Each row has a name. After each piece below comes the name of the row it's from, unless a question asks for something else. Each question is about the rows just above it. Places in a row count from 0.

(86): [ 57  -5  16  74  69  21  61  14  18  31 -39 -64  -8 -35  56 -20 -42  88
 -14  67 -15  25 -23 -18]
(14): [ 51   8  17  66  58  17  60  25  11   9 -35 -56  -4 -26  58 -18 -30  77
 -17  61 -30  38 -18 -17]
(139): [ -2 -24 -12 -16 -30 -15  14  79  34  93  27 -13 -82  35  13  13  87 -66
   3 -21 -46   0 -97 -20]
(135): [ 10 -19  69  68 -37  15  14 -15  13  59 -18  45 -50  68   7 -39   5 -20
  72  14  39 -27 -19 -28]
(190): [  8  80  49  80 -15 -43  67  59  36  60  46 -19 -35  44 -34  23  -1  65
 -11  18   3  33 -27 -47]
(195): [  -6   -2   89    4  -35   35   52   12   -4  -49  -37  -31  -45    4
   48   -8   -5   18 -103   -4  -41   14   95  -68]
(173): [ -4 -36  -1 -18 -37 -21   9  80  49  80  31 -12 -85  45   6  -1  82 -65
   8 -24 -51  -1 -91 -24]
(161): [ -68   31   42    7   69  -96   46  -49  -22   14   24  -19   -1  -68
   51  -74   -4  -38   -2 -117  -69   -7  -45  -69]
(47): [ -66   33   47    8   54  -84   45  -40  -26    3   28  -16  -11  -63
   52  -58   11  -40   -7 -108  -62  -14  -65  -77]
(102): [ 39   5  10  68  69  14  59  15   7  13 -28 -50 -19 -37  45 -19 -39  72
 -15  69 -27  14 -20 -18]
(20): [ -3 -37  -7 -33 -27 -25   3  81  49  76  38 -26 -87  40  15   6  69 -64
  -9 -13 -54 -10 -95 -11]
Which row holds these entries in another order? [-50 -39 -37 -28 -27 -20 -19 -19 -18 -15   5   7  10  13  14  14  15  39
  45  59  68  69  69  72] : (102)
The next entry after [  18 -103   -4  -41]: : [14]
Give the next entry after [ -7 -33]. : [-27]
The next entry after [ 9 80 49 80]: : [31]

(33): [  0   7 -16   1  34   6  18  10  22  10   5  11  16  20 -12  33 -17  40
  24  13  13 -26  -2 -30  15  23   6   2 -11 -17  23]
(19): [  0   6 -16   2  32   6  18   9  21  11   3  12  13  19 -11  34 -20  41
  24  12  12 -26  -4 -29  15  23   8   2  -9 -19  22]
(125): [ -2   6 -17   0  30   2  17   8  18   8   2   7  13  33 -13  29 -20  38
  21  10  11 -28  -5 -30  14  21   5  -1 -11 -19  19]
(94): [ -2  -5  34 -33 -19  14  -4  42  22 -23  36 -23  89 -15 -36 -41  72 -22
 -41   2   2   2  45   8  15 -50 -58  -1 -68  52  12]
(106): [  4  -5  51 -19 -50   8 -19  24  -7 -23  25 -24  48 -30  -4 -65  79 -59
 -53 -10  -8  41  40  50  -2 -58 -43   3 -28  64 -14]
(11): [  5  11  17   2  34   8  18  10  23  10   6  12  18  20 -12  34 -16  39
  24  14  13 -25   0 -29  15  23   6   3 -11 -16  23]
(44): [ -17  -21   10  -53  -14    7  -12   36   24  -36   28  -32   96  -22
  -66  -39   55  -18  -48   -4   -7  -30   37  -28    8  -59  -80  -14
 -103   32   13]
(153): [ -1   4 -17   0  31   5  16   8  21   8   4  10  15  18 -13  31 -18  37
  22  12  11 -27  -3 -30  13  21   4   1 -13 -18  21]
(165): [  2  18  17   2  34  11   8  10 -23 -14   2 -16  -5 -25  13 -47  36 -53
 -34 -14 -13  37  12  43 -15 -34 -14  -1   7  33 -25]
(204): [-12 -16  21 -49 -18  11 -10  42  25 -34  33 -31 100 -21 -59 -43  67 -21
 -49  -2  -3 -19  43 -15  11 -60 -77  -9 -97  43  14]
(134): [-18 -16 -16 -37  12   3  -1  21  26 -21  12 -16  61  -5 -57  -2  10  15
 -16   1  -2 -46  13 -49   9 -24 -50 -13 -78  -4  19]
Give the next entry after [ 5 11 16]. : [20]
q: [ -2  -5  34 -33 -19  14  -4  42  22 -23  36 -23  89 -15 -36 -41  72 -22
 -41   2   2   2  45   8  15 -50 -58  -1 -68  52  12] : (94)
Which row holds these entries in another order? [  -4   -7  -30   37  -28    8  -59  -80  -14 -103   32   13  -17  -21
   10  -53  -14    7  -12   36   24  -36   28  -32   96  -22  -66  -39
   55  -18  -48] : (44)
Give the next entry after [11 17  2 34  8 18 10]. : [23]
Give the next entry after [ 17   2  34  11   8  10 -23 -14]. : [2]

(25): [-32 -20  -2  29   3   7  -8  16  54]
(49): [ -8 -33 -31 -72  70  21 104 -10  34]
(9): [ 16 -32  -2 -20  29  -8  54   7   4]
(45): [ 13   1  -5   0  -8  43   4 -13 -24]
[3] is at row and place : (25), 4
Which row holds these entries in another order? [  7   4  29  -2  54  16  -8 -20 -32] : (9)
What is the next entry after [13  1 -5  0 -8 43  4]? : [-13]
The next entry after [ -5   0  -8  43   4 -13]: : [-24]

(99): [ 83 -32  66 -60   4]
(53): [-81 -24 103  65 -30]
(140): [ -2  11  82  -4 -17]
(56): [ 80 -29   3  66   0]
(146): [106  65  31 -11 -31]
Where in the named rows is [4]? : (99), 4
The next entry after [-29   3  66]: : [0]
What is the next entry after [ 83 -32  66]? : [-60]
What is the next entry after [103  65]? : [-30]
Give the next entry after [11 82 -4]. : [-17]

(55): [ 15 -22 -52   8  -8 -18]
(98): [-32  54 -26 -16  43  53]
(75): [ 11   3 -47  61 -21 -69]
(82): [  3 -69 -21  12 -47  61]
(67): [-27  53 -16 -32  43  54]
(12): [-26  84  12 -16  48  21]
(18): [ 35 -12  23  17 -33 -64]
Which row holds these entries in another order? [ 53 -32  54 -26 -16  43] : (98)
Which row holds these entries in another order? [ 61   3 -69 -21  12 -47] : (82)

(84): [ 14 106 -27  31  12  -8   4  85]
(61): [ -8 -56  31 -27  23  17 -41 -44]
(41): [ -8 -56  31 -27 -47  17 -41 -44]
[ 85  14 106 -27  31  12  -8   4] is which row reordered? : (84)
Which row holds [ -8 -56  31 -27 -47  17 -41 -44]? : (41)

(60): [ 32  12  18  -5 -20  -1  -3  15  11  33]
(147): [  35   28  -45  -56   36 -109  -26  -13   11   57]
(17): [   3   35   28  -45  -22   37 -109  -23   17   47]
(63): [   3   35   28  -45  -56   37 -109  -23  -13   47]
(83): [   3   35   28  -45  -56   37 -109  -23  -13   13]
(157): [-78  10  15 -35   9  26 -48 -31  18 -20]
Row and place of [13] in the named rows: : (83), 9
Which row holds [   3   35   28  -45  -56   37 -109  -23  -13   13]? : (83)
Row and place of [-5] in the named rows: : (60), 3

(163): [  -7  -53  -36  -36  -58  -37 -106  -38]
(74): [  5 111   7 -29  63  -1  -2  50]
(208): [-21   7  50  62  -1   5 111 -29]
(6): [-35  -3 -39   2  -2 -15   9   2]
(80): [ -7 -24  39  25  18  28   0   7]
(57): [ -7  34 -17   9  36 -18  41  38]
(23): [  2  -3 -35   9 -39   2 -15  -3]
(201): [ -2  30 -27 -11 -37   6  25 -19]
(198): [-9 21 11 28 27  3 11 14]
(105): [  5 111   7 -29  63  -1 -21  50]
(206): [-12 -45 -25   1  19 -22 -16  13]
[18] is at row and place : (80), 4
Which row holds these entries in another order? [-29 -21  -1   5   7  50  63 111] : (105)
Give the next entry after [-45 -25]. : [1]
Row and place of [1] in the named rows: : (206), 3
[-39 -35 -15  -3  -3   2   2   9] is which row reordered? : (23)

(100): [  91   -3  -62   -3   25   15   12 -107    1  104]
(144): [  6 -39  32  -3  25 -16  -3   4   8  27]
(76): [  4 -39 -16   8   6  25  32  -3  26  -3]
(96): [ 12 -84  54   6   7  35  -4  -3 -47  -1]
(121): [  3  21 -16  -2   4 -11 -50 -10 -33 -16]
(52): [-40 -25  48 -40  14 -27  12  67  29 -24]
[-16   3  21 -16  -2   4 -11 -50 -10 -33] is which row reordered? : (121)
[-40 -25  48 -40  14 -27  12  67  29 -24] is in which row? : (52)
Give the next entry after [-40 -25  48 -40  14]. : [-27]
Put [-39 -16  -3  -3   4   6   8  25  27  32] back in order: which row is it? : (144)
The row with [  6 -39  32  -3  25 -16  -3   4   8  27] is : (144)

(127): [-42 -43  82 -33  10 -41]
(128): [16  3 -3 -7 12 19]
(141): [  7  11 -69  -2 -31  10]
(145): [ 82 -42 -33 -43  44  82]
(32): [-7 16  3 12 -4 19]
(26): [-24 -59  90 -28   3 -70]
What is the next entry after [-7 16  3]? : [12]
Which row holds these entries in another order? [ 11 -31  10 -69  -2   7] : (141)
Put [-41 -42 -43  82 -33  10] back in order: which row is it? : (127)
Which row holds these entries in another order? [19 -7  3 -4 16 12] : (32)
The next entry after [-43  82 -33  10]: : [-41]
Which row holds these entries in another order? [-43 -42 -33  44  82  82] : (145)
Give the next entry after [-42 -43  82 -33]. : [10]

(40): [-20  16 -17  16  14   3   1  -6 -18 -12]
(155): [ -5   4   6 -20 -35  25  25  14   4  21]
(7): [  4  25  13  21  25 -35 -20  -5   6   3]
(51): [ 30  36 -48  50  36   7  -1 -18 -51 -29]
(148): [-35  25   4  -5  13 -20   4  25  21   6]
(92): [-41   8  30  -4   0 -18  -6  12 -49   8]
(27): [ 17  -3  -5  22   7 -15 -14  -8  21   6]
[50] is at row and place : (51), 3
[-35 -20  -5   3   4   6  13  21  25  25] is which row reordered? : (7)
Which row holds these entries in another order? [  6  21  25   4 -20  13  -5   4  25 -35] : (148)

(120): [-32 -19  73 -32 -31  10 -48]
(85): [-119  -19  -48  -31   10   23  -36]
(31): [ 14  45 -13  45 -46  68 -36]
(15): [-36  14  68 -47 -13  45  45]
(5): [ -31   11 -103   45  -90  -91  104]
Put [ 45 -46  68 -36  14  45 -13] back in order: which row is it? : (31)
What is the next entry after [ 45 -46]? : [68]
q: [ 14  45 -13  45 -46  68 -36] : (31)
The next entry after [-36  14  68 -47]: : [-13]
Row and place of [104] in the named rows: : (5), 6
Where in the named rows is [23]? : (85), 5
Which row holds these entries in another order? [ 45 -47 -13  68  45 -36  14] : (15)

(42): [-27  -3 -15  71 -51 -61  -1  15   4]
(103): [  3  23   4  17  48  16 -12  -5  -8]
(101): [-61 -15   4  15  -3  70 -26  71  -1]
The next entry after [-51 -61]: : [-1]
Put [-61 -26 -15  -3  -1   4  15  70  71] back in order: which row is it? : (101)
Put [-27  -1 -15  15 -51   4  -3  71 -61] back in order: which row is it? : (42)
[17] is at row and place : (103), 3
Where in the named rows is [23]? : (103), 1

